128 stands for zero in the data rows.
Every row has a hidden score. In each pair, how much higher is the second row's than the first's? 20 means about the same, 40 much higher and 0 much lower. The score is a weighted sum of the row's numbers plus the product of two more (or one squared), each taken from its middle value.
[132,138,124,116,117,131,128,150,136,157]
[128,144,152,76,131,130,117,134,122,98] -> 24
[103,119,160,119,160,118,92,124,105,94]
[131,148,124,126,123,138,126,129,125,156] -> 15
[154,141,97,122,106,116,158,112,135,122]
[124,126,123,122,114,134,127,147,136,158] -> 14
[135,135,156,97,147,144,120,135,116,85]
[132,129,133,114,119,130,133,133,131,147] -> 22
[135,144,163,122,155,131,111,133,112,94]
[131,132,128,115,115,139,126,149,133,156] -> 17
[119,102,86,134,90,113,166,135,174,144]
[133,140,124,123,108,129,118,138,132,161] -> 4
[94,95,82,124,78,138,145,166,179,157]
[95,110,156,187,160,116,84,127,91,157] -> 9
[123,137,150,112,148,131,111,126,116,93]
[135,135,151,99,144,137,122,131,113,74] -> 19
[127,137,152,108,146,133,103,121,113,85]
[111,110,122,89,111,141,141,150,161,107] -> 17
[129,140,150,107,144,133,113,129,116,101]
[150,133,128,105,126,129,137,122,127,127] -> 16
[133,139,156,114,143,140,119,139,121,103]
[130,141,155,118,151,133,111,135,115,92] -> 20
[136,134,156,104,146,132,113,148,121,99]
[131,138,133,115,115,140,130,142,131,151] -> 25
[137,144,149,87,134,132,116,140,120,99]
[130,142,154,166,154,133,113,134,114,151] -> 29
[98,106,104,136,100,139,147,157,169,152]
[139,120,115,125,117,125,128,137,130,151] -> 3
[136,139,119,175,152,114,123,94,110,133]
[103,107,159,130,161,112,94,123,96,101] -> 11
[138,135,126,112,116,135,126,141,130,154]
[156,134,99,125,107,120,166,107,138,127] -> 28
[102,107,92,118,82,137,146,162,166,146]
[127,133,120,120,112,125,130,148,137,158] -> 10
[131,133,127,118,122,132,125,135,130,154]
[135,135,136,110,120,123,122,134,127,151] -> 17
[132,142,161,113,150,135,104,132,115,91]
[109,93,81,112,82,123,163,151,173,152] -> 20
[130,138,151,109,147,129,112,127,119,93]
[140,117,90,130,97,104,173,108,148,145] -> 19
[129,140,152,106,145,131,119,125,118,85]
[103,103,95,112,84,142,142,154,172,141] -> 23
[139,142,151,96,146,141,116,134,122,102]
[145,133,154,106,146,125,123,130,112,82] -> 28
[120,135,129,111,112,142,132,140,128,157]
[137,128,120,181,147,119,132,96,110,135] -> 9
[105,111,155,126,155,130,84,124,91,98]
[125,128,153,127,157,141,116,135,105,95] -> 22
[131,127,126,119,110,138,129,139,131,159]
[126,144,153,130,153,132,117,120,104,99] -> 16
[105,124,154,130,155,127,86,112,87,106]
[137,136,124,113,123,130,129,138,127,152] -> 19
[148,149,126,173,151,134,127,103,108,137]
[120,130,155,123,155,132,111,132,102,94] -> 16
[131,143,149,119,144,137,117,120,101,91]
[116,104,87,124,94,118,171,136,173,143] -> 27
[144,136,97,112,104,117,158,119,135,125]
[102,103,95,120,84,144,152,157,170,148] -> 29
[110,108,76,130,84,118,150,153,176,151]
[131,140,131,110,117,138,128,138,130,155] -> 9
[134,130,126,111,116,131,126,139,130,152]
[131,130,157,112,153,140,121,135,110,91] -> 24
[113,105,122,100,119,128,143,149,150,104]
[130,138,152,112,150,128,115,132,112,85] -> 22
[89,98,168,188,171,112,83,136,89,144]
[125,142,139,123,119,142,125,148,132,156] -> 31
[86,95,89,108,89,141,151,163,188,142]
[120,136,113,116,107,143,127,147,140,161] -> 10
[118,140,159,147,158,130,108,133,115,160]
[152,152,125,109,136,136,139,102,116,128] -> 10
[96,95,88,112,85,125,160,148,170,139]
[72,96,176,202,189,106,73,127,88,136] -> 7
[128,138,146,126,153,142,115,132,109,96]
[116,100,101,141,108,128,150,145,175,147] -> 30
[119,100,90,118,92,123,154,151,162,139]
[120,112,91,128,94,124,173,128,162,156] -> 26
[126,92,94,120,97,110,164,125,168,141]
[147,129,100,117,101,125,147,123,143,129] -> 20
[142,129,122,167,142,127,142,99,116,126]
[96,107,93,120,82,141,143,160,171,143] -> 30
[122,143,150,115,145,120,107,114,110,96]
[134,128,133,108,118,133,128,138,133,156] -> 9
[135,136,130,117,116,131,117,137,131,155]
[128,139,153,126,150,137,113,126,107,101] -> 30
[119,115,100,117,86,135,155,156,165,140]
[131,131,157,102,146,137,122,145,113,91] -> 10
[141,124,133,169,140,107,133,100,113,132]
[141,142,119,132,117,130,129,137,133,154] -> 14
[100,107,95,114,97,124,148,145,179,141]
[128,146,159,105,140,138,111,139,121,103] -> 17
[90,106,96,121,79,138,143,160,185,153]
[101,112,163,137,157,109,88,123,93,108] -> 8
[134,143,150,120,153,133,111,126,105,93]
[151,136,124,106,125,128,143,111,132,131] -> 14
[133,134,154,100,146,141,118,138,117,99]
[89,113,85,109,84,137,152,163,173,152] -> 25
[92,115,153,176,159,119,75,117,92,133]
[78,91,159,195,168,100,57,109,71,155] -> 7
[136,137,132,128,122,133,132,128,121,147]
[119,148,124,123,121,137,129,135,130,161] -> 15
[134,131,95,125,100,131,152,123,145,129]
[97,105,96,112,90,140,156,155,173,134] -> 23
[126,147,160,115,151,144,111,139,118,93]
[151,145,83,134,100,126,150,102,135,136] -> 27
[130,146,134,118,117,135,122,138,131,152]
[128,94,69,137,84,105,166,130,174,149] -> 32
[129,137,153,123,153,124,113,127,105,92]
[103,107,170,122,158,108,88,136,101,100] -> 18
[120,137,155,112,151,135,101,129,113,90]
[149,144,128,93,125,115,141,115,126,123] -> 11
[152,144,126,158,145,133,131,102,118,127]
[141,133,91,127,104,128,160,117,144,128] -> 22
[109,106,87,126,89,132,149,147,170,149]
[95,102,92,110,86,145,150,157,180,139] -> 22
[155,143,125,166,143,119,137,106,115,134]
[95,118,159,131,156,113,83,127,90,101] -> 17
[97,98,99,140,94,145,145,169,182,148]
[130,143,156,98,148,129,110,124,115,78] -> 13
[128,142,158,108,155,135,112,135,115,86]
[128,141,153,109,149,130,125,129,115,85] -> 20
[137,135,156,117,147,128,113,135,114,91]
[147,140,126,164,142,121,134,102,115,131] -> 18
[134,126,121,128,117,143,124,141,131,146]
[138,138,121,116,111,130,114,140,129,156] -> 9
[131,140,154,127,151,130,115,120,101,91]
[137,135,95,122,98,118,145,125,153,128] -> 34
[92,97,172,210,182,119,69,113,84,152]
[130,136,157,85,130,137,122,142,118,93] -> 24
[132,138,146,99,143,135,127,138,119,102]
[145,135,119,172,143,120,140,92,112,135] -> 20
[156,132,110,104,123,121,157,102,125,129]
[132,140,147,113,149,139,109,115,111,94] -> 27
[148,127,125,108,121,124,150,110,132,122]
[121,133,132,116,114,127,127,150,126,152] -> 21
[94,91,81,120,80,130,150,165,186,148]
[132,145,156,109,144,136,118,136,123,97] -> 15
[142,129,117,140,115,129,130,125,133,158]
[136,133,157,109,148,136,113,125,108,92] -> 22
[157,142,87,132,104,135,154,103,137,140]
[152,138,119,103,128,128,143,109,129,129] -> 11
[132,147,133,119,111,134,119,141,129,165]
[135,132,155,110,144,133,117,140,125,100] -> 29
[100,104,158,125,160,115,89,120,98,97]
[102,118,158,130,160,124,84,123,94,106] -> 21
[121,141,127,117,110,144,123,143,136,159]
[136,132,153,117,156,140,111,127,109,88] -> 20
[132,137,146,109,148,134,114,131,113,92]
[126,130,128,118,111,138,124,145,139,149] -> 19
[136,148,124,119,125,127,130,130,129,157]
[124,98,90,131,94,115,167,131,166,138] -> 35
[123,135,127,128,117,141,129,135,128,160]
[106,93,87,120,83,123,157,154,176,142] -> 21
[151,154,112,189,148,119,140,75,104,139]
[115,110,85,127,94,124,162,140,172,142] -> 28
[135,125,128,168,150,115,136,110,121,136]
[99,114,153,183,162,116,78,118,87,152] -> 14
[113,106,98,104,95,131,153,140,169,135]
[145,157,119,164,141,133,125,91,108,129] -> 20
[122,135,154,113,148,127,117,136,112,93]
[130,146,153,101,150,136,122,134,126,86] -> 21
[85,104,158,189,163,105,71,123,94,146]
[129,148,153,100,140,138,129,144,118,105] -> 23
[156,149,117,114,131,130,141,110,116,134]
[135,136,121,117,110,134,130,142,138,159] -> 22
[159,133,121,182,149,108,136,89,113,139]
[126,133,159,117,155,132,109,131,99,96] -> 15
[134,135,156,102,141,123,129,132,120,99]
[122,132,109,135,113,132,130,118,138,162] -> 15
[100,109,154,129,161,114,79,125,90,112]
[136,131,122,121,116,129,134,128,133,155] -> 24
[151,132,135,163,151,123,126,104,110,133]
[156,137,124,165,142,118,145,101,120,123] -> 23
[112,109,98,114,91,146,139,161,173,137]
[96,108,98,106,90,130,137,154,168,142] -> 19
[137,126,116,101,119,114,152,124,144,126]
[120,135,152,114,155,120,107,124,105,88] -> 25
[138,141,148,109,145,135,115,120,109,86]
[137,135,118,119,115,133,129,135,130,156] -> 12
[101,110,84,122,82,139,148,151,171,145]
[104,103,82,124,81,122,168,136,169,147] -> 17
[134,132,149,97,141,131,115,143,117,97]
[138,139,151,110,147,143,113,136,116,84] -> 24
[111,104,90,118,86,148,143,163,185,147]
[150,132,112,159,143,121,137,90,121,129] -> 15
[128,143,143,85,130,140,130,147,127,106]
[159,137,116,110,129,120,148,113,128,140] -> 12
[129,138,155,131,145,128,114,118,112,100]
[130,142,158,108,149,139,112,126,118,88] -> 17
[81,88,164,193,169,95,72,123,93,146]
[122,85,81,128,91,100,176,129,178,151] -> 29
[132,134,126,124,114,130,129,135,139,159]
[149,139,119,108,124,109,151,106,135,133] -> 19
[124,97,87,119,85,130,163,135,175,141]
[133,132,123,124,113,130,132,145,129,152] -> 14
